Rows swapped in pairs by one turn or mirror: which row each one swaps with:
The rows were stretched afterwards, more along some directions than others.
lodo: [-28   3  11  21 -40  27 -12  32 -19 -26 -48 -20   3   4  -4  -2  13 -44
 -22 -26  -1   5 -10   9 -11 -21  10  10 -28]
Mir: [-23 -11 -13 -23 -48   5 -11  59 -16 -23 -24 -18   4 -29   3  -2   7 -25
 -33 -13  20   4  21  -4   9 -30  41  22  25]
bipa: [ -9   7   6  -9 -24 -11  17  21 -40   5 -25 -16  -4 -10 -10  10  -7 -38
 -28   4   5 -22 -22   6  -5 -21   4 -14 -21]
romi: [-15 -18 -26  -4 -25  30  24  38  -1 -39 -21 -15   4  -9 -15  17  47 -23
  12   9  -1  17  -2   3   6  30  24  -4  -6]
kiv: [-33 -35 -15   8 -42  -1 -10  12   9 -11  -7  -8  15  -1  18  37  44 -36
  21 -14 -28  17  -6  18 -12   3  28 -20 -14]
dinu: [-33 -12  17   0 -22   2 -23   4 -25  -1 -20 -24 -26  24 -14  32  15 -10
  -8 -20 -24  20  14  31 -40  -2  15 -14 -28]
Rade: [-13 -43 -30 -26 -24  39  19  19 -21  -9  -3   9  -9 -37   2  23  15  -9
 -10  11  -1  22  29  10  22  22  50   1   5]
buzov: [-14 -32 -14 -13 -42  11 -17  41 -29 -28 -32   3  21  -1  -8  21  21 -37
 -17 -12 -16   1 -28  20 -22 -36  16  23   7]
Sov: [ 18 -47 -14  24 -19  -9  -2  23 -17 -44 -33  11 -17 -14  10  20  -8  -9
  25  15   6 -13   2  44 -17 -26   5  23 -35]
vubeb: [ 15 -33  -4  12 -30 -23  19  45 -18 -25 -27  -5  -4 -13  17  27 -32  12
 -18  21   1  13  36  24  17  -6  25   4 -20]
Gukip: [-20  -6  20  24 -10  -2   8  49 -13 -34  -7 -34 -13   6  -3  -1  38 -33
  16  -7 -18  27  -7  11  15 -11   8  -7  -8]
reda: [-13  -7 -14 -12 -45 -18   2  50 -29 -13 -24 -14   6 -27  -2   2  -6 -37
 -32  -9  22 -20   7 -11   3 -41  28  17  14]
pivok: [-20 -25 -17 -20 -34   6 -12  20 -27 -21 -11   2  43   2   1  35  38 -23
 -12   0 -25  13  -5  19 -22  -2  32   1  19]
Vovog: [ -6 -23 -26 -11 -30   2   4  26 -31  -7 -42  -9   3  -2   0  -5  23 -18
 -20   0  -7  26  17  13 -16  -2  29  -7  13]
Dizim: [-14  -6  -8  -9 -37 -12   9  49 -29 -17 -20 -12  -6 -33  -9   2  -6 -34
 -29 -10  24 -17  10 -14   5 -38  33  10   7]
gebuz: [ 15  -8 -11  13 -22  -3   8  10 -14 -22 -32 -19  10  21   1  38  13 -24
  37  21  10  12  -4  28 -24  14   3   6  -2]
gabov: [-30 -17   5 -21 -34  26 -25  23 -26  -8 -28 -39  -4  14  -6  31  19  -9
 -21 -16 -20  43  25  28 -21  -1  33  -9  -6]
pavot: [-26 -25  -5 -21  -5  25   0  -1  -6  -7 -30 -15 -19 -25  -3  22  36  -8
  -8 -12 -22   3 -14  16   2  -6   4 -23 -34]
mufa: [-11   3 -18  10 -24   6   3  21 -22 -29 -40 -37   2  16   7  21  -1  11
 -17  10   1  16  13  16 -21   3  20   1 -35]
Tatim: [ -4 -16  -9  -9 -23  17   2  30 -22 -27 -24 -32 -28  -1 -31  53   5  -3
  10 -12   4  11  17  17 -12 -23  15  26  -5]
dulot: [ 24 -23 -13 -16 -21  18  32  18 -14 -40 -49 -21  20 -20 -14   6  11  -4
  -1  43  11  -8   8  21   2  31  10  -3 -10]
fim: [-25 -28 -23 -28 -34   7 -13  19 -28  -4 -12   2  45   5  -1  35  29 -27
 -18   1 -21  12  -9  12 -21   2  34  -5  18]
Zul: [-27 -24 -23 -11 -30  29   2  36 -11 -12 -29 -44  14   4  19  36  24 -36
   2  -7 -18  24   3  16 -32  -7  28  12 -19]
vulo: [ -8 -18   2  -5 -21  11  -2  36 -12 -22 -27 -22 -32  -2 -29  43   7 -13
   8 -16   4  -1   2  22 -20 -32   8  33 -15]
nitid: [-16 -25 -11 -17 -26  17  -9  32 -14 -28 -18 -29 -11 -31  11  24  11 -14
  16  -8  -1  12   6  35 -29 -12  14  12 -17]
kugug: [  0 -38 -34 -28 -16  55  -1 -13  -6 -46 -41  -5  -3 -32  -4  15  26   3
  22  25  10   1  -8  45  -7  22  20  -2 -13]
putuk: [ -2 -42 -10   3 -37   9 -21  25 -20 -20 -37   8   1 -13 -12  27  26 -32
  -7 -13  -5   0 -26  21 -22 -27   9  32  -2]
Viliv: [-18 -14 -10 -18 -44  13 -13  69 -19 -29 -29 -21  10 -15  -4  -1  11 -22
 -30 -13  10  24  20   4  10 -29  44  25  23]
duzad: [ -3 -23  -6  19 -36 -13  16  51 -34 -35 -16 -16  -1   7  18   1   5 -29
   3  26   2  24  30  33  -6  18  30 -12  -7]
Zuseg: [ -7 -16  -2 -16 -27   9  21  15 -14   0 -22 -19 -22  -8  -3  41  25  -3
  -6   5 -12  17  -7  32  -3  19   4 -19 -25]
fato: [-20 -36 -15 -14 -44  12 -13  35 -28 -14 -28  13  29  -7  -6  22  28 -40
 -23 -11 -11   7 -21   4 -19 -21  35  24  15]
rul: [ -8 -31   1  -1 -18   9   9  58 -29 -12 -15 -19 -19 -25 -22  19  -5  -1
 -20  -2   6  13  34  15 -11   7  32 -20 -15]
Vamo: [-19 -26  -9 -53 -41  23  18  13 -32  10 -41 -12   4 -32  -1  11  -9  -4
 -39 -10  26   8  11 -10  -8  16  24  11 -11]
zeze: [ -3 -15  -9 -16 -19  39  12   0 -19 -11 -22 -16  -5 -17  18  37  33  20
  -2  10 -17  36  14   6  -7  44  38  -8 -27]
mele: [-20 -10 -12   5 -26  34  25  42  -4 -45 -26 -25  -5 -12 -11   5  48 -24
   8   1  -3  27  -3  -3  18  22  17  -2 -13]
som: [ -8 -24  -9  17 -34   7 -14  29 -23 -14 -33 -16 -29   5  -1  -5  -5 -31
   3   8  22  21  10  28 -17  10  20 -13 -39]
Kan: [-24 -33  -8   0  -5  29  -6   1  -6 -20 -32  -8 -23 -19  -8  25  43  -7
   0 -13 -26  11 -20  11   6  -7  12 -17 -32]
goves: [  0 -30   8  29 -25 -24  -5  30 -34 -32 -23  -9 -34 -11  21  10 -12 -13
   8  10   6   3   3  39  -2 -42   5   3 -30]
kezaz: [-13 -33  -9  -8 -34  30 -12  27  -3 -23 -54  -3  -5   0  -7  12  13 -17
 -16 -20  -3  42  18  -2 -23  19  26  15  -7]
kep: [ -9  -4  13   4 -13  -7   5   6 -34  19 -23 -11 -22  -6 -17  11 -11 -27
 -20   0  12 -10 -19   6 -11 -11   2 -17 -30]
Dipi: [ -9   9   1  18 -29   3  13  29 -18 -27  -8 -14  -4 -11  10 -14  34 -18
  -3   2  -5   0   1  20  38 -14  21   4   5]
lanu: [ -3 -36 -18  19 -34  -1  15  41 -39 -39 -20 -14  -5   4  14  13  16 -25
  14  35   5  35  29  38  -2  29  38 -21  -9]
tifu: [-28 -19 -11 -10 -33  33  18  44  -7 -35 -22 -23 -15 -18  -8   2  40 -17
  -2   2  11  32   2   1  18  20  25 -12 -13]
zomo: [ -7 -13 -15  -9 -25  27  -3  24 -14 -26 -22 -36 -15  -4 -28  52   9  -9
  16  -5  11  10   8  13 -10 -17  22  19  -4]
dufaf: [-11 -55 -38  -2 -25  -1 -11  19 -28 -42 -25  -1 -29 -17 -13  28  28   2
   8  21  19  31  31  25  -6  31  50 -23  -4]
gat: [  4  -7  17  -2   1  42  21  24 -13 -29 -39 -31 -15 -26   6 -25  -9 -17
  -4   8  -8  -1  -1  28  22 -11   5  -1 -25]
seb: [ -9 -25  -8  10 -28   4  -4  40 -15 -27   5 -23  20   1 -10  47  52 -25
  41   4 -12   4 -11  45 -31  -1  10  -8   5]
kefe: [-14   4   2  -4 -35 -15  11  21 -37   0 -22 -12   3 -19  -6   7  -3 -33
 -32  -2  14 -23  -9 -15  -5 -24  16   5  -1]
Toguf: [ -6 -25  -5   9 -35   2  -1  12 -30  -6 -29 -12  30   8   6  15  27 -43
  16 -12  -9  -5 -23  19 -13 -11  20  13   4]
bodu: [-30 -31  -5  -2 -15   7 -18   3 -24   4 -16  -9 -22  20  -8   6  23 -25
  24  24  18   9 -26  31 -11  18  16 -46 -36]
gar: [-29 -50 -29  24  -9   7 -22  -1   2  -8 -27   3 -34   4 -18   5  37 -31
   4 -13 -26  17   8  19 -10  17  25 -26 -23]
fak: [ 14 -25 -32   2 -22  14  19  18 -16 -33 -25   2  15  -4 -11  27  16  -6
  17   6 -11  14   2   1 -20  -7   7  34  16]
bor: [ -9 -34 -15  -9 -49   4 -12  37 -28 -29 -34  11  12 -13  -5  22  15 -41
 -18 -10  -6  -6 -23  18 -22 -32  17  28   0]
Nibi: [-10 -19 -14 -30 -29  43  17  19 -28  -5 -34 -22  17 -10   0  51   3 -31
  -5  18  12  10  -3  29 -20  13  12   5 -20]
boza: [-12   0  -6 -23 -28  -8  12  22 -42   4 -25 -24  -8 -19 -10  13 -10 -35
 -29   3  14 -25 -11   3  -9 -25   9 -14 -10]
bul: [ -5 -41  -2   3 -26  14 -12  30 -13 -35 -40 -22 -29 -24   1   1  19 -19
  -1   1   1 -10   5   7  12 -12   4  17 -19]
kisu: [ 14  -5 -10 -19 -14  -3  23  27 -34 -10 -17  -8 -32 -17   0   2 -20  17
 -21   8  13   0  25  47  17  -2  -3  -3 -14]
vuka: [ 18  -2  -3  38 -29   3  12  36 -18 -39 -23 -19 -18 -16  20  16  21 -12
  32   5  10   2  -2  11   7 -19  29  27 -17]
keme: [  5 -39 -13  34 -26   0  13  35 -34 -44 -13 -17  -3   5  13  20  23 -23
  25  30  -8  25  22  35   8  18  32 -17  -5]
Radeb: [-17 -21 -26 -14 -16  20 -10   7 -18  -9  -2  -8  36   4  -6  43  30 -15
   4  11 -20  13   4  11  -8  17  42 -12  22]
Viv: [ -7 -29 -24 -11 -15  25   6  20 -11  -4  -1  -5 -11 -12  -2  23  38 -38
  25 -20 -23   1  -9  43   1  -9   8  -1   2]
babim: [  6 -35   2  34 -23 -26 -11  27 -30 -39 -24   4 -28  -7  16  12 -15 -11
  14   6   2  -4   4  44  -9 -47   6   9 -28]
reb: [  7 -19  -3   8 -10 -22  17  37 -14 -17 -18 -13 -23  10  -1   9 -12  -4
   6  31   9  13   6  47   4  -6 -15  11 -21]
Givot: [  2 -22  -5   3 -12   7  20   5 -31  -5   0   6   3 -19  16  22  17   4
  -7   2 -24  15  29  28   1  31  17 -23  -5]
gepe: [  6 -22 -15   9 -29   7  24  58 -11 -26  -9   9  -8 -35   1   7  27 -27
  17 -11  17  -4  -6  25  18 -26  16  22  11]
pegi: [-19 -17 -32 -22 -20  20  -6  -5 -21  -8  -3 -22  26  -4  -9  50  30 -13
   8  14  -9  14  16   8 -14  27  43 -20  16]
buz: [ 13 -31  11  54 -32 -15   8  47 -19 -31 -15   1 -32   5   1  24 -10 -27
  17 -11 -16   9  -2  30  -5 -31   9  20 -22]
koro: [-12 -45  -8   2 -38  23   2  26  -9 -29 -29   1  15  -5  -9  -8  13 -45
  16  12   6  15  -2  16 -28  17  31  -8 -15]
monu: [-38 -13   8 -18 -32  14 -24  20 -29  -3 -21 -35 -18  22 -12  33  26 -15
 -10 -26 -22  39  18  32 -30  -7  24 -13 -10]
lediv: [-23  -8   8 -12  -5  10   5  -4  -9   3 -31 -21 -17 -12   7   1  24 -13
  -8  -3 -16  -4 -10  22 -10   6  -3 -35 -53]
neru: [  5 -10 -12   1  14  18   3  15 -23 -19 -34 -31  -8  -8 -13  24  14  13
   4  13 -17   6  -1  40  -1  13  22 -28 -27]
puzat: [ 12 -16 -22 -13  -8  36  15   9  -8 -15 -35 -34   4   1 -11  37  33 -12
  18  29  -5  11 -11  32   0  37  -2  -6 -28]

Swapped with gebuz: kezaz
Swapped with Tatim: monu
Swapped with Dizim: pivok
Swapped with puzat: som
Swapped with vubeb: kiv
Swapped with kisu: Viv
Swapped with reda: fim
Swapped with kugug: gat
Swapped with dulot: koro
Swapped with rul: seb

